One turn moves each row of this set onto another row. After a few examples, where does it send each row asked below?
J_126: | -1.47 | -1.26 | -1.05 | -2.87 | -1.81 |  0.13 | -1.62 |  1.56 |  1.99 | -2.91 | -1.02 | -0.69 |  2.67 | -1.76 |  1.44 |  0.42 | -0.96 |  1.40 |  0.67 | -1.48 |
J_28: | -1.05 | -1.91 | -3.12 | -3.32 |  2.42 | -1.05 |  0.74 | -0.52 | -2.14 | -1.12 | -1.16 | -1.32 |  0.21 | -4.01 |  0.38 |  0.72 | -0.68 |  2.97 |  1.39 |  0.56 |
J_733: |  0.32 | -2.45 | -2.12 | -3.25 | -1.65 | -0.72 | -0.51 | -6.21 | -3.99 | -0.62 | -2.02 | -0.55 |  1.06 | -2.23 |  0.04 |  0.68 | -3.13 |  1.75 |  0.63 | -3.24 |
J_200: |  0.94 | -0.17 | -0.24 |  0.79 | -2.88 | -1.12 | -2.24 | -2.49 | -2.47 |  1.28 | -0.54 |  0.13 |  0.18 | -2.16 |  1.41 |  0.15 | -1.41 |  0.60 | -0.20 | -0.13 |
J_924: |  0.01 |  1.45 | -0.87 | -2.18 | -3.46 | -0.79 |  0.63 | -2.13 | -1.69 | -5.88 |  1.10 |  0.31 |  0.81 | -0.19 | -2.07 | -1.11 | -2.78 |  1.17 | -0.43 |  0.75 |
J_376: |  0.11 | -1.20 | -1.95 | -1.79 | -2.47 | -0.06 | -1.15 | -3.13 | -3.09 | -5.60 | -2.00 |  2.25 | -0.52 |  0.72 | -2.34 | -1.14 | -1.93 |  0.48 | -1.67 | -0.36 |
J_303: |  0.81 | -5.11 | -0.18 | -2.41 | -0.30 | -0.27 | -3.02 | -0.08 | -1.11 | -4.07 |  0.12 |  1.00 |  0.89 | -2.53 |  0.36 |  0.57 | -0.89 | -1.77 | -0.44 | -0.94 |
J_96: |  2.02 | -4.57 | -0.74 | -3.39 | -0.39 | -0.55 |  1.59 | -4.77 | -3.34 | -4.67 |  1.09 | -1.04 |  1.24 | -1.61 |  1.94 | -0.42 | -2.13 | -0.09 | -0.60 | -1.32 |
J_386: |  0.37 | -0.76 |  1.12 | -4.23 |  0.67 |  1.43 | -0.43 | -3.99 | -1.20 | -0.49 | -1.08 |  0.00 |  0.42 | -2.92 |  2.47 | -2.22 | -1.38 | -0.46 |  1.52 | -3.41 |
J_540: |  1.17 | -1.71 | -0.25 | -3.63 | -1.20 |  0.65 |  2.28 | -1.30 | -6.17 | -2.14 | -0.17 |  1.38 |  0.12 | -0.59 | -1.00 | -0.70 | -1.22 | -2.11 |  0.44 |  1.01 |
J_125: |  0.42 |  0.97 | -0.96 | -3.81 | -1.42 | -0.16 |  1.58 |  3.11 | -1.73 | -1.28 | -1.71 | -0.83 |  0.78 | -0.79 | -0.47 | -0.03 | -2.94 | -1.02 | -0.12 | -1.32 |
J_721: | -0.43 | -2.11 | -3.02 | -4.58 | -0.66 | -1.62 | -0.86 | -1.22 | -3.75 | -5.33 |  0.67 |  0.99 |  0.20 | -0.69 |  0.26 | -0.33 | -3.54 |  3.53 |  2.10 | -0.44 |
J_417: | -0.66 | -0.21 | -2.87 | -4.98 | -1.45 | -3.48 |  2.78 | -4.53 | -2.25 | -1.36 | -1.89 | -0.82 |  1.39 | -0.27 | -1.10 |  0.44 |  0.74 |  1.42 |  1.79 | -0.43 |
J_104: |  0.24 | -2.56 | -1.02 | -3.64 | -3.95 | -3.30 |  0.13 | -0.44 | -2.26 | -2.44 | -0.47 | -2.00 |  1.57 | -1.29 | -1.59 |  0.13 |  2.10 |  1.40 |  0.89 |  1.35 |
J_943: | -0.12 | -0.76 |  0.11 | -4.50 | -0.23 | -1.13 |  1.12 | -2.07 |  0.49 |  0.42 |  0.31 | -1.79 |  1.55 | -3.79 |  2.69 | -0.65 | -1.80 |  0.04 |  2.77 | -1.08 |
J_485: | -0.89 | -2.88 | -0.27 | -2.00 |  0.28 | -2.54 |  0.49 | -1.58 | -0.95 | -3.25 |  1.39 | -0.08 | -0.71 | -0.83 |  1.04 | -1.88 | -0.45 |  3.27 |  3.62 | -2.80 |
J_78: | -0.68 | -3.05 | -1.12 | -1.03 | -4.47 | -1.93 | -0.83 | -1.10 | -3.64 | -1.76 | -1.90 |  1.64 |  0.43 |  1.75 |  1.10 |  0.98 | -0.59 | -1.19 |  0.11 | -1.01 |
J_182: |  3.30 | -0.79 |  0.80 | -6.12 | -1.31 |  0.21 | -1.76 | -2.14 | -1.27 | -4.54 | -0.85 | -0.37 |  0.54 | -3.01 |  2.43 | -1.07 | -1.48 | -0.66 | -0.45 | -1.05 |
J_587: |  0.46 |  0.72 | -2.65 | -2.19 | -2.08 | -1.07 | -0.58 | -5.50 | -4.52 | -0.96 | -2.82 |  0.94 |  0.87 | -2.64 | -0.17 |  1.22 | -0.75 |  0.35 | -1.57 | -0.57 |
J_938: | -2.54 |  0.17 | -3.51 | -3.62 | -1.18 |  1.33 |  1.21 |  0.45 | -1.93 | -3.71 | -3.35 |  0.49 |  1.12 | -1.67 |  1.31 | -0.12 | -2.37 |  2.67 |  0.15 | -1.44 |
J_105: |  1.09 |  0.80 | -3.10 | -0.47 | -1.61 | -2.20 |  0.79 | -1.77 | -1.56 | -5.35 | -0.77 |  0.84 | -0.34 | -0.39 |  0.12 |  0.11 | -1.89 | -2.52 | -0.75 | -3.27 |
J_297: | -0.76 |  0.13 | -0.90 | -2.61 | -1.40 | -0.90 | -0.21 |  1.69 |  1.41 | -3.84 | -0.85 |  0.99 |  0.69 | -1.23 |  0.63 | -0.98 |  0.14 | -0.87 | -0.13 |  1.95 |
J_396: | -0.71 |  0.17 | -0.08 | -4.81 | -0.57 | -2.39 | -0.12 | -0.73 | -0.44 | -2.44 | -0.27 |  0.15 | -1.42 |  0.03 | -3.09 | -1.76 |  0.43 | -1.37 |  2.74 | -1.00 |
J_285: |  1.09 | -1.58 | -3.20 | -0.23 | -2.18 | -0.94 | -0.81 | -4.32 | -2.94 | -2.36 | -0.55 | -0.97 | -2.07 | -2.27 |  2.29 | -1.70 | -0.29 |  2.52 | -0.44 | -2.66 |
J_473: |  0.39 | -3.41 | -3.10 | -3.06 |  2.18 | -1.18 | -0.07 | -2.19 | -2.66 | -2.44 | -1.26 |  2.04 |  1.02 | -1.67 |  0.82 |  2.19 | -0.06 | -1.24 |  0.34 | -3.70 |
J_123: | -0.57 | -2.32 |  1.72 | -0.86 | -0.78 | -0.17 |  2.22 | -2.41 | -1.88 |  0.71 | -1.31 |  0.50 | -0.10 | -1.17 |  0.30 | -1.22 |  0.62 | -2.24 |  1.24 |  0.04 |
J_302: | -0.93 |  0.94 | -1.93 | -2.14 | -1.67 | -1.16 |  1.41 | -4.62 |  0.35 | -2.85 |  0.45 | -1.04 |  1.16 | -0.64 | -3.25 | -1.45 | -1.17 | -0.53 | -0.22 | -3.05 |
J_811: |  2.00 | -1.58 | -0.70 | -5.92 | -1.71 |  0.21 | -0.20 | -1.32 | -1.35 | -0.15 | -0.63 | -3.62 | -0.22 | -2.92 |  0.17 | -2.00 | -0.22 |  2.09 | -0.58 | -1.80 |

J_182 -> J_938
J_28 -> J_396
Where do these go?
J_105 -> J_285
J_540 -> J_473
J_721 -> J_417
J_943 -> J_297
J_587 -> J_386

One turn moves each row of this set onto another row. After a few examples, where does it send each row asked below?
J_718: | -1.08 |  2.00 | -1.26 | -1.27 | -2.20 |  0.73 |  0.98 | -1.87 | -1.48 | -2.54 |  4.14 |  1.07 |  1.03 |  2.76 | -1.44 |  0.38 |  0.13 | -1.92 |  0.41 | -0.40 |  3.41 |  0.87 | -5.13 |  3.37 | -3.66 |
J_995: | -1.53 | -0.92 | -3.10 | -1.09 | -1.63 | -3.02 |  0.20 | -3.26 | -1.18 |  1.83 |  0.79 |  0.37 | -2.24 |  1.70 |  0.54 | -1.35 | -0.41 | -0.12 |  0.45 |  0.60 |  1.09 | -2.29 | -1.62 |  0.98 | -2.92 |
J_129: |  1.17 |  4.24 |  0.64 |  2.05 |  1.90 | -1.21 |  1.88 | -2.72 | -2.98 |  1.36 |  2.03 | -0.04 | -2.17 |  0.49 | -2.30 |  0.29 | -2.29 | -2.15 | -2.88 | -0.63 |  1.24 |  2.30 | -1.59 |  2.23 | -1.81 |
J_541: | -1.65 |  0.24 |  0.54 | -0.02 |  1.60 | -0.36 |  0.89 |  0.18 |  0.92 | -3.51 |  2.62 | -1.10 | -0.39 |  1.49 | -2.16 | -0.43 | -0.23 |  1.12 |  0.48 |  1.03 |  0.88 |  0.75 | -4.71 | -0.03 | -0.63 |
J_600: | -2.19 |  2.71 | -1.16 |  2.13 | -0.97 | -1.48 |  0.05 | -0.90 | -2.92 |  0.61 |  4.04 |  1.65 | -0.05 | -0.34 | -1.50 |  1.47 | -1.34 | -2.22 |  1.51 |  0.19 |  3.76 |  3.54 | -3.11 |  4.45 | -2.44 |
J_332: | -0.30 |  4.87 |  1.19 | -1.62 | -0.46 |  1.47 |  1.93 | -2.59 |  0.22 | -0.27 |  2.87 |  2.40 | -4.14 |  2.52 | -1.10 |  3.23 | -0.49 | -1.18 | -0.59 |  0.36 |  2.61 |  0.00 | -1.74 | -0.67 | -3.12 |
J_669: | -2.91 | -0.04 | -0.84 | -1.90 | -0.79 | -2.16 |  1.20 | -4.90 | -1.09 |  2.31 |  2.82 | -1.52 | -2.14 |  1.85 | -0.89 |  0.34 | -2.92 | -1.49 |  1.09 | -1.89 |  1.69 |  1.78 | -0.41 |  2.89 | -3.92 |
J_848: | -0.28 |  1.47 |  2.86 |  1.63 |  0.15 | -0.58 | -0.07 | -2.82 |  1.75 |  1.28 |  4.31 | -2.14 | -1.15 |  2.40 | -1.98 | -0.93 |  0.62 |  1.02 |  0.02 | -0.79 |  1.94 |  4.64 | -3.93 |  1.10 | -2.10 |
J_798: | -0.78 |  0.66 |  0.22 | -3.36 |  1.33 | -1.62 |  1.15 | -2.09 | -0.03 | -1.67 |  2.39 | -0.80 | -1.60 |  0.96 |  1.05 | -0.66 |  0.35 | -3.48 | -0.84 |  1.47 |  0.61 |  2.89 | -3.00 | -2.44 | -3.64 |
J_85: | -2.50 |  0.40 |  1.59 | -2.05 | -0.70 | -2.24 |  1.87 | -2.83 | -0.89 |  0.49 |  4.14 | -2.68 | -2.53 | -0.12 | -0.10 | -1.28 |  0.09 | -0.28 | -0.28 | -1.36 |  1.62 |  3.01 |  0.18 | -1.46 |  0.71 |
J_974: | -2.60 |  2.88 | -1.75 |  0.58 | -1.02 |  1.20 | -0.75 | -2.09 | -2.88 |  0.69 |  2.23 |  1.20 |  1.61 |  0.67 | -2.26 | -0.03 | -1.11 | -2.77 |  3.11 | -1.46 |  1.77 |  0.67 |  0.41 |  2.65 | -1.96 |
J_800: | -1.00 |  1.05 |  0.54 | -0.59 | -0.59 | -0.94 |  2.66 | -3.05 | -0.12 |  2.04 |  3.16 | -2.53 | -1.22 | -0.98 |  1.70 | -0.78 | -3.05 | -1.43 |  0.25 |  0.45 |  0.40 |  3.54 | -0.32 | -1.43 | -3.81 |
J_860: |  0.64 |  4.27 | -0.69 |  1.03 | -0.86 |  1.24 |  1.83 | -4.62 |  0.66 |  0.36 |  2.80 |  1.18 | -2.49 | -0.72 | -0.69 |  1.55 | -0.51 | -1.58 | -3.29 |  0.04 |  0.15 |  2.75 | -1.80 | -0.68 | -1.64 |
J_130: | -1.35 |  3.03 |  1.28 |  0.47 | -1.29 | -0.44 | -2.35 | -1.91 | -2.21 |  2.42 |  2.19 |  2.27 | -1.04 |  0.58 | -2.26 |  1.95 | -0.10 | -4.02 |  1.43 |  1.01 |  0.73 |  4.71 | -2.12 |  0.36 | -4.28 |
J_613: | -2.73 |  2.57 | -0.93 | -3.21 |  0.27 | -1.07 | -0.87 | -1.93 | -0.13 |  2.48 |  2.17 |  1.57 | -0.45 |  0.64 | -0.35 |  1.18 | -1.87 | -2.81 |  2.98 |  1.96 |  1.62 |  1.36 |  0.32 |  1.82 | -4.33 |
J_771: | -2.18 |  2.21 |  2.15 |  0.07 | -1.74 |  1.31 |  0.04 |  0.09 |  1.01 | -0.24 |  4.44 |  1.54 |  0.41 |  0.94 | -1.07 |  1.80 |  0.21 |  1.08 | -0.77 |  0.30 |  2.68 |  2.55 | -5.57 |  0.25 | -2.31 |
J_270: | -1.23 |  3.82 |  1.01 |  1.77 | -3.55 |  0.24 |  0.66 |  1.16 | -0.80 | -0.06 |  2.87 |  1.14 | -1.24 |  1.52 | -1.99 | -0.53 |  2.05 |  0.31 |  0.80 |  1.83 |  3.33 |  3.97 | -2.52 |  2.81 | -2.23 |
J_971: |  0.89 |  0.04 | -0.44 |  2.41 | -1.10 | -1.57 |  0.29 | -2.88 |  0.08 |  1.06 |  4.39 | -1.97 | -1.16 |  2.57 | -2.20 | -0.06 |  1.27 |  1.50 |  2.96 | -0.31 |  1.53 | -0.87 | -3.90 |  0.60 | -0.45 |
J_725: |  0.07 |  2.77 | -2.64 |  0.69 | -2.76 | -1.76 |  2.23 | -0.05 | -3.08 |  0.09 |  0.63 |  0.58 | -0.70 |  0.39 | -0.44 | -0.36 | -0.93 |  1.11 | -0.21 | -1.98 | -0.15 | -0.02 | -0.03 | -0.53 | -3.79 |
J_146: | -0.87 |  0.77 | -1.50 | -1.54 | -2.78 | -0.39 |  2.48 | -1.41 |  1.44 |  1.27 |  2.20 | -0.19 | -1.05 |  0.93 | -3.89 |  1.15 |  0.79 |  2.50 |  0.22 | -0.92 | -0.31 | -0.08 | -1.54 | -1.23 | -0.33 |
J_8: | -0.88 |  0.61 |  0.91 |  2.97 | -1.09 | -1.92 | -0.10 | -1.28 | -2.91 |  4.66 |  0.91 |  1.11 | -1.02 |  1.41 | -1.48 |  1.25 |  1.30 | -2.74 |  2.64 | -1.34 |  1.18 |  1.03 | -1.15 |  0.28 | -1.27 |
J_748: | -0.35 |  2.40 | -0.20 | -0.85 | -3.82 | -0.64 |  0.96 | -0.82 | -4.05 |  0.41 |  1.39 |  0.80 | -0.01 |  2.08 | -0.87 |  0.89 |  2.44 | -0.88 |  0.38 |  2.82 |  2.20 | -1.09 | -4.70 |  0.48 | -2.46 |
J_520: | -0.61 |  2.15 | -0.47 | -0.72 |  0.11 |  0.15 |  0.05 | -0.48 | -1.22 |  2.83 |  0.42 |  1.89 | -1.43 |  3.80 | -4.08 |  0.13 |  0.85 |  0.94 |  2.79 |  0.62 |  3.28 |  0.93 | -0.16 |  0.09 |  0.22 |
J_67: |  0.74 |  3.14 |  0.46 | -0.85 |  2.44 | -0.95 |  2.70 | -3.98 | -2.03 |  0.62 |  5.32 |  1.28 | -3.24 |  1.47 | -3.58 | -0.52 | -0.87 | -1.04 |  0.66 |  0.27 | -0.18 |  1.44 | -3.35 |  3.71 | -0.91 |
J_644: | -0.87 |  3.10 | -0.78 |  1.76 | -1.05 | -2.29 |  3.30 | -1.61 | -4.52 | -2.10 |  1.46 |  1.03 | -2.29 | -0.50 | -1.82 | -1.15 |  1.64 |  0.44 |  2.11 |  0.85 |  1.29 |  1.88 | -3.83 | -0.48 | -0.91 |
J_458: |  0.59 |  2.96 |  1.17 | -2.80 |  0.98 | -1.08 |  1.87 | -2.92 |  1.58 |  0.12 |  2.82 |  3.88 | -3.05 |  2.94 | -0.83 | -0.70 | -0.82 | -1.86 |  0.07 | -0.54 |  0.52 | -0.38 | -1.15 |  3.00 | -2.16 |
J_546: | -0.50 |  0.12 |  2.25 | -2.23 |  1.31 | -1.44 |  1.22 | -2.34 |  0.44 | -0.70 |  5.74 | -0.90 | -0.38 |  0.70 | -0.92 | -3.45 | -1.21 | -0.83 |  0.52 |  0.59 |  2.67 |  1.66 | -4.21 | -0.23 | -0.63 |
J_65: |  1.22 |  1.28 |  0.53 | -0.84 | -0.58 | -3.31 |  0.27 | -3.25 | -2.12 |  0.15 |  0.69 |  2.27 | -1.26 |  1.09 | -1.17 | -2.60 |  0.14 | -0.91 |  2.57 |  1.16 |  0.41 |  2.52 | -0.34 | -0.51 |  2.09 |
J_777: | -1.60 |  0.08 | -0.43 | -2.20 | -2.21 | -0.95 | -0.04 | -1.51 | -2.05 |  1.40 |  1.68 |  1.40 | -2.94 |  0.37 | -0.67 | -0.90 | -3.51 | -1.53 |  1.56 |  2.37 | -1.64 |  2.21 |  0.16 | -0.70 | -3.88 |
J_874: |  0.60 |  0.72 | -0.11 | -0.62 | -0.45 | -1.76 |  1.27 | -1.85 | -1.59 |  2.04 |  2.23 | -0.55 | -1.02 |  0.94 |  2.05 | -0.28 |  3.91 | -0.93 |  0.15 |  1.44 | -0.90 |  2.72 | -2.27 | -2.26 | -0.27 |

J_748 -> J_995
J_644 -> J_725
Where do these go?
J_669 -> J_848
J_458 -> J_67
J_600 -> J_800
J_270 -> J_777

